In the data rows, 128 means zero.
Some points:
[ 81 155 136 154 157 104  91 103 175 173  93 112 133 100 122 102  89  78
 109  80 167 105 116  88 142 137 128 111  90 147 152 102  98  68  96 113
 138 144 179]
[114 193  95 129 135 152 152 137  64 177 135 106  67  71 110 166 135 111
 156 120 154 134 149 148  67 136 134 136 133 141  86 148 227 110 101 139
 158 119 137]
[143 130 135 147  92 109  74  76 173 148  96 153 156 106 129  88 161  81
 112 101 185  87 188 100 153 145 147 137 230  72 109  92 137 167  87  59
 133 177 137]
[124 144  56 123  58 161 197 100 111 128 157 134 143  97 149 189 109 102
 122 157  77  57 105 146  90 104 195 110 218 100 140 142 119 148  97  87
 105 189 116]
[124 119  88 151 105 134 204 170 118 133 112 176 128  95 126 139  56 115
 151 122  84 129 116 129  99 169 170 124 214 164 112  88 134  88  83 128
 166 141 142]
[210 171 113  61 105 145 113 162  69 145  99 154 153  86 144 174 111 109
 120  82 100  91  71 174  84 180 116 123 169 126  97 118 171  67 166 207
 141 168 136]
[160 171 103 155 125 103  73 114 125  93 133 112 109 167 164 129 139 140
 131  74 157 109 110 156 177 170 120 151 139 148 168 113 152  96 111 122
 100  42 161]
[ 83 161 135 154 139  95  94 134 160  52  79 185  88 128 174 114 115 108
 103 165  78 110 101 137 132 112  94 149  93 154 138 143 112 190 165 119
 139 133  92]
[137 129  66 152  52 205 197 135  84 172 149 173 136  86 136 138 143 104
 115 150  71 100 112  68 149 105 125 175 136 178  49 109 201 114 137  96
 141 134 107]
[135 132 117 149 114 142 123 133 137 111 145 113 124 152 107 111 132  89
 133 152 146 121 150 149 196 152 130 129 118 148 100 113 120  86 148 183
 195 126 169]
[108 110  74 150 113 155 127 131 104 107  60 142 159 141 170  79 112 158
 131  70 189  98 125 151 117  97 120 125 145 133 141  91 157 103 126 129
 119 122 102]
[ 89 164 136 115 149 147  79 167 113 122 135  86  97 125 188 214 146 112
 129 160 171 177 123 170 161 117 164  43  99 188 141 122 111 120 102 160
  90 143 139]
[164 101  81 124 165 159  83 107 129 166 144 132  77 159 124 130 146 172
 161 148 134 131  85 150  99 101 117 173 152 135 181 115 159 161 122 117
 154 183 153]
[116 131 186 138  85 124 167 102 140  73 140 188 206 134 101 143 119 113
 127 144  99 100 166 115 162 105  45 139  55 126 179 165 118 170 145 144
 118  91 125]
[174 102  94 144 131 122 132 144 123 101 145  60 161 128 103 141 162 157
 146 126 144 101 104  87 111 130 158 193 179 173 136 173 149 130  93 131
 117 159 114]
[194 146 200 166 109 119 134 113  98 183  98 125 127 157 141 134 145 143
 150 159  95 140 147 146 144 146 130 136 157 139 107 153 144 181 152 116
 117  51 149]
[153  89 180 143 114  87 109  74 141 101 111 127 150 180 105  87 136  93
 105 149 129 189 167 106 132  72 135 116  96 169 137 104  90 194 136 104
  67  90 120]
[ 84 160 181  59 118  82 169 115 154 119 156 175 174 146 134  48 127 110
 124 194 104  89 144 138 170 190 146 131  34 174 139 210  68 168 166 102
 133 112 111]
[ 49  54  70 106 126 100 159 169 179 142 126 143 133 148  99 194 221 102
 107  78 147 151 169 164 109 137 100 105 108 116 170 130 102 159 162 127
 161  90 148]
[136 132 114  81 123 135 142 118  92 192 126 135 105 109 132 193 145 148
 142 142 163 137 109  98  67 150 107  96 123 180 128 105 143  66 102 126
 141 143  64]
[143 155 107  68  96 130 165 119  77 174 145 195  66 103 164 166 129 122
 164 159 138  95 127 136  85 146 107 151 140 152 103 145 113  68 103 190
  90 129 163]
[104 164 124 114 220 147 146 125 148 167  93 106 182 127 123 119 119 155
  77  82 132 119 139 116 127 110 202 158 145  79  87 131 114  60 143 130
  97 173  92]
[147 101  93 130 117 165 129 125 112  86 117  92  91 125 113 152 103 121
 134 124  65 139 129 171 102 135 114 124 177 120 140 140 141  95  90 111
 142 159  60]
[ 96 105 139 157 130  97 116 152 156 126 116 150 145 129 149  70 170 136
 127  93  87 153 170  98 132 104 139 145  69 101 129 143  62 132  76 143
  92 213 128]
[110 164 162  99 135 205 124 133 155 128 143 162 140 160  75 163 130 122
  99 165 172 195  68 149  85 162 155 161 165 129 154 105 130 169 126 143
 152 132 136]
[139 112  89 123 148 130 148  76 148  98 167 137 123  56 206 173 129 126
 105 158  72 128 109  90 118 148 109 112 142 141 122 116 142 134 146 120
 147 106 129]
[121 130 145 145 174 142 169 127  56 117 149 155 113 141 143 153  94 164
 139 123 161 150 127 118 195 145  72  93  96 137 139 164 157 125 180 191
 112 116  68]
[115 127 137 138 168 133  58 107 175 167 105  59 128 144 100  94 136 175
 125 122 155 121 173 185 104 181 128 128  88 131  68  71  91 139 107 121
  89 151 156]
[169 173  67 166 146 122 101 178 163 178 132  21 196 138 171 124 139 155
 225 158 121 130  85 106 144  83 109 135  97  83 136  91 144 137  78 152
 163 117  88]
[121 102 122 141 190 131 103 145 114 159 150 142 113 125 132 154 103 143
 172 164 126 147 139  75 102 163 113 120 147  99 145 105 178  73 107 163
  89  79  66]
[137  97 109 141 125 145  85 119  96 160 161 151 140 103 131 125 130 151
  98 140 127 152  86 125 164  62 129 146 172  85 131 115 124 102 128 120
 197 126  70]
[146 175 128 115  94 109 151 119  94  87 186 132 127 124 131 118 128 171
 166 116  94 179 146 131 125 122 117 139 141 137  84 166 129 149 167  68
 148 125 158]
[165 132 155 111 157 153 136  84 181 156  62  99 138 101  90 167  75 122
 129 131 231 148 201 119 107 113 145 157  96 125 100 174  65 109 152 122
 162 137 138]
[132 115 125  78 146 121 148 117 110 150 123 149 104 139 128 109 160  63
  99 195 125 117 166  69 115 119 161 136 103  86 150 159 116 127 199 114
 145 157 108]
[119 112 103 172 160 112 103 130 118 114 168 144 118 102 115 134  93 139
 155 185 101 101 164 180 112  89 133 106 177 172 118 129 129 123 156 166
 128 117 124]
[133 101 241 136 118  96 184 117 195  75 154 129 114 144 138 105 160 149
 143 111 160 144 107 123 142 112 132 100 129 143 121 163 116 201 162 127
 109 160 109]
[100  62 183 133 180 138  85 123 142  70 143 133 125 183 114 135 153 160
 119 156 124 152 128 119  77  71 155 138 108  94 127 113  88 128 106  92
 140 164 144]
[138 123 156 140  38 134 131 171 107 129 130 126 121 105 125  96  85 178
  95 133 113 128 100 131 130 129 161 119 120 119 182 175  91 177 157 159
 125  81 137]
[127 119 152 145 135 147 103 133 181 110 161 139 172 116 135 147  66 110
 138  48 145 131 126 122 140  65 160 123 142 100 117 132 175 116  86 156
 132  83 113]
[158  85 160 130  66  93 174 114 119  81 156 140  86  65 137  82 120  62
 111  99 116 119  62 177 163 159 145 153  95  88 109 140 132 129 163 106
 153  57  78]
[117 138 107  93 144 131 130  85 135 135 119  98 157  86 128  88 154 127
 133 103  98 160 146 139 190 178 161  89  91 100 142 140 149 125 123 183
 156 147 137]
[159 173 102 190 142 122 167 111  86 133 143  79 165 132 149  66 158  70
  92  91 144 150 143 170 119 143 112 127 154 100 139 100 136 115 125 133
 147 111 213]
[142 140 152 126 142  98 147 168 144 123  97 150 152 107 103 134 144 185
  83 168 145 142  96 122 125  72 100 136 122 103 130 138 176 147  73 111
 120 115 157]
[115  96 148  72  99  70 173 151 146 138 175  90 153 163 131 114  83  90
  80 161  65  72 175  88 125 127 102 163 102  99 122 182 121 243  84 112
 193 141 141]
[ 91 135 144  97 193 164 107 128  93 139 101 135  93 150  94 127 176  93
 147 123  90 119  69 131 202 139  48 126 123 156 111 157 109 146 138 126
 103  92 113]
Along one direction, these points spread out more than along any other. Take the direction at right angles to it along which they spread out most. Go by this last direction. How many in every 100 of the points above lie lower along it than each point below? Round to a whole number. More than half of the points above lie lower than the first one.
[110 122 138  64 137  87 174  88 102 140 118 103  77 149 131 131  91 154
 129 163 141 161 123 144 160 131 113 183 115 151 156  91 121 169 149 134
 107 168 122] 47
[145 151 140 178 140 168 118 143 136  87 107 110 103 136 106 119 148 164
  99  79 147 110 157 114 149 132 134  97 111  91 134  85 104 124 127 130
 103 115 131] 84
[130  97 139  86 166 130  98 186  51 107  94 123 124 113  90 144 138 130
 185 128 205 125  88 105 107 156 105 133  96 146 119  95 101 141 119 174
  85 110 171] 78
[136 139 130 111 123 128 100 133 158 134 101 167 120 147 109 113 143 167
 150  59 108  86 145 114  83  95 167  91 116 145 159 112 112 125  99 114
 126  85 129] 73
[ 90 135  95 127 135 167  90 115 143 148 110  49 100 109  88 129 125 122
 121 142 155 141 120 103  82 132  96 121 216 146 113  56 178  41 116 138
 107 133  99] 91
[119 135 114  55  80 115 161 120 101 105 118 143  91 120 164 116 102 103
 107 193  51 168 117  80 124 135  86  80 117 151 103 201 136 121 149 152
  92  98 139] 2
[188  84 126 215 127 126 116 211 206 126 179 102 160 189 110  89 133 118
 109 101 118 145 140 185 137 107 157 119 119 109 156 105 110 144 144  40
  74 160 156] 87
[128 119 110 190 102  92  59 123 130 132 129 143 148 218  88 119 112 170
 138  41 153 132 114 143 138 135 106  56 108  61  97 118 126  95 139  96
 125 139 164] 93
[ 40  96 214 130 126  85  92 135 144  93 124 129 102 148 145 127 134 150
 148 126 137  95 173 115 138 158 158 145  87 119 158 121  85  98 195  70
 130 159 173] 69
